Each row is where one point has got to under a steady rotation. How many ticks took it there?
The counts run from 0 to 297.
[77 107 82 97 80 97 104 112 93 64 90 118 143 69 96 120 95 109 101 102 104 81 107 106 107 101 92 120 100 100 98 129 79 97 83 101]  250
[97 124 82 67 101 118 70 111 81 69 117 111 115 103 117 108 104 101 101 93 117 94 88 105 79 119 100 103 90 112 78 124 96 81 127 112]  61
[105 129 79 91 93 108 90 117 89 76 131 111 121 76 112 119 97 100 102 104 134 87 77 108 88 101 93 116 108 105 87 114 83 96 130 92]  66
[89 106 74 81 79 121 80 125 84 79 81 105 136 67 118 105 100 85 123 89 97 91 104 93 86 110 94 106 78 108 92 108 119 91 110 96]  94
[96 110 80 107 118 110 95 118 83 88 104 118 152 70 133 109 107 90 112 112 108 109 93 89 92 90 92 100 108 110 71 111 91 103 92 81]  177
[83 111 91 104 124 108 86 111 77 72 93 98 125 87 89 126 123 78 96 106 104 111 106 100 95 120 97 133 95 108 73 128 99 86 101 105]  295
[94 106 95 109 131 109 94 103 85 56 87 99 127 98 112 103 108 102 95 118 113 89 80 94 94 100 113 97 108 105 77 125 69 112 126 91]  113
[92 108 76 87 109 122 93 107 84 60 84 94 103 101 107 117 103 112 100 96 108 84 86 98 95 118 117 137 72 122 101 113 101 83 125 118]  73
[103 123 84 113 111 102 110 113 91 59 102 105 133 87 110 117 106 105 100 108 126 78 72 95 105 91 108 112 117 106 89 119 75 108 122 90]  194
[90 117 99 125 108 102 106 117 84 63 76 106 129 82 91 116 106 99 96 113 115 67 77 102 108 94 111 110 104 112 89 114 72 109 105 85]  237
[94 100 69 75 96 120 82 113 78 84 87 116 130 95 128 120 92 109 122 90 96 95 105 89 91 109 96 109 83 129 92 111 101 80 97 114]  132
[100 105 83 98 126 119 93 110 84 81 93 81 119 74 113 119 113 83 109 100 119 77 76 80 84 105 106 114 88 116 103 109 91 121 122 117]  69
[92 112 93 118 124 102 107 115 84 47 71 102 124 100 106 117 105 106 97 109 112 93 83 109 114 101 122 110 103 119 80 115 83 93 122 86]  156
[100 112 103 84 114 127 94 110 77 78 77 92 139 94 108 102 108 91 105 97 102 76 73 77 97 110 104 95 92 117 71 114 90 98 109 119]  183
[91 113 72 91 87 107 98 121 90 60 93 88 110 76 102 119 97 97 106 93 124 73 91 95 96 109 109 130 84 103 111 102 106 100 135 103]  277
[88 108 81 98 90 120 78 124 73 74 84 105 97 94 102 135 97 114 122 91 110 68 105 113 89 101 101 118 87 121 105 97 87 103 119 92]  77
[80 98 83 87 101 125 74 119 77 55 73 98 99 103 110 114 103 109 117 96 103 82 104 103 87 115 112 98 79 115 96 114 93 96 129 101]  158
[104 140 97 97 111 115 89 109 82 67 107 109 108 108 109 115 103 108 107 103 129 96 81 115 98 106 101 113 102 125 77 119 82 94 127 95]  270
[98 96 77 85 98 117 106 108 91 71 89 92 138 72 127 103 93 94 105 104 113 79 74 82 95 102 112 121 79 120 106 98 84 98 115 117]  68
[78 106 94 103 86 100 93 127 95 59 75 106 140 71 107 118 106 93 117 106 101 99 103 111 110 94 97 82 109 100 79 128 90 111 106 98]  292
[80 111 79 98 103 101 90 108 86 50 106 108 113 91 95 134 110 109 99 95 116 96 110 116 94 113 105 124 100 105 95 136 88 97 119 115]  2
[90 111 87 93 85 107 104 112 94 49 73 92 133 88 105 94 94 100 97 112 112 85 86 112 113 103 119 112 79 113 88 110 80 83 119 92]  29
[91 107 76 98 112 109 83 110 66 78 75 112 131 104 101 124 100 115 103 95 86 90 107 85 94 110 105 131 93 125 88 110 102 79 81 97]  47
[87 104 76 102 114 110 75 124 73 81 93 103 123 78 106 129 111 96 115 98 104 86 99 84 78 101 87 101 118 90 94 128 93 123 113 96]  248
[93 114 89 96 126 108 92 116 80 60 70 95 122 96 90 134 115 93 107 86 107 93 105 87 98 120 103 109 108 113 87 122 111 93 115 110]  86
[100 112 76 93 123 110 74 112 64 75 86 112 126 103 106 125 111 109 109 88 101 99 109 80 78 117 96 117 115 111 77 113 108 88 98 93]  48
[99 130 96 71 98 124 84 109 77 75 87 110 126 102 94 117 101 101 103 88 110 77 77 95 92 118 96 113 101 124 77 112 96 77 104 117]  60
[84 106 92 89 88 127 84 110 75 62 73 104 102 94 97 110 101 116 104 102 106 65 90 106 89 112 110 109 81 115 99 116 70 96 104 110]  115
[70 100 84 97 101 117 82 113 77 81 78 93 120 76 86 126 115 86 109 95 95 93 110 99 93 120 99 129 69 111 86 129 101 88 95 116]  294
[82 107 94 77 84 123 76 112 76 78 75 115 123 94 107 122 102 112 120 94 95 85 99 106 93 111 93 109 89 123 85 126 81 90 86 124]  255
[105 126 89 91 88 114 89 112 93 61 100 119 119 104 130 104 92 121 108 106 119 89 84 115 106 103 109 109 101 136 85 101 83 82 128 93]  271
[97 109 91 92 92 111 111 111 92 47 86 105 136 88 111 113 93 111 104 104 116 63 71 98 112 95 111 96 100 113 98 111 81 100 122 109]  195
[92 127 88 87 103 108 104 108 94 71 106 108 124 94 121 105 102 93 98 113 114 112 89 124 109 109 105 127 85 129 76 120 83 76 115 108]  143
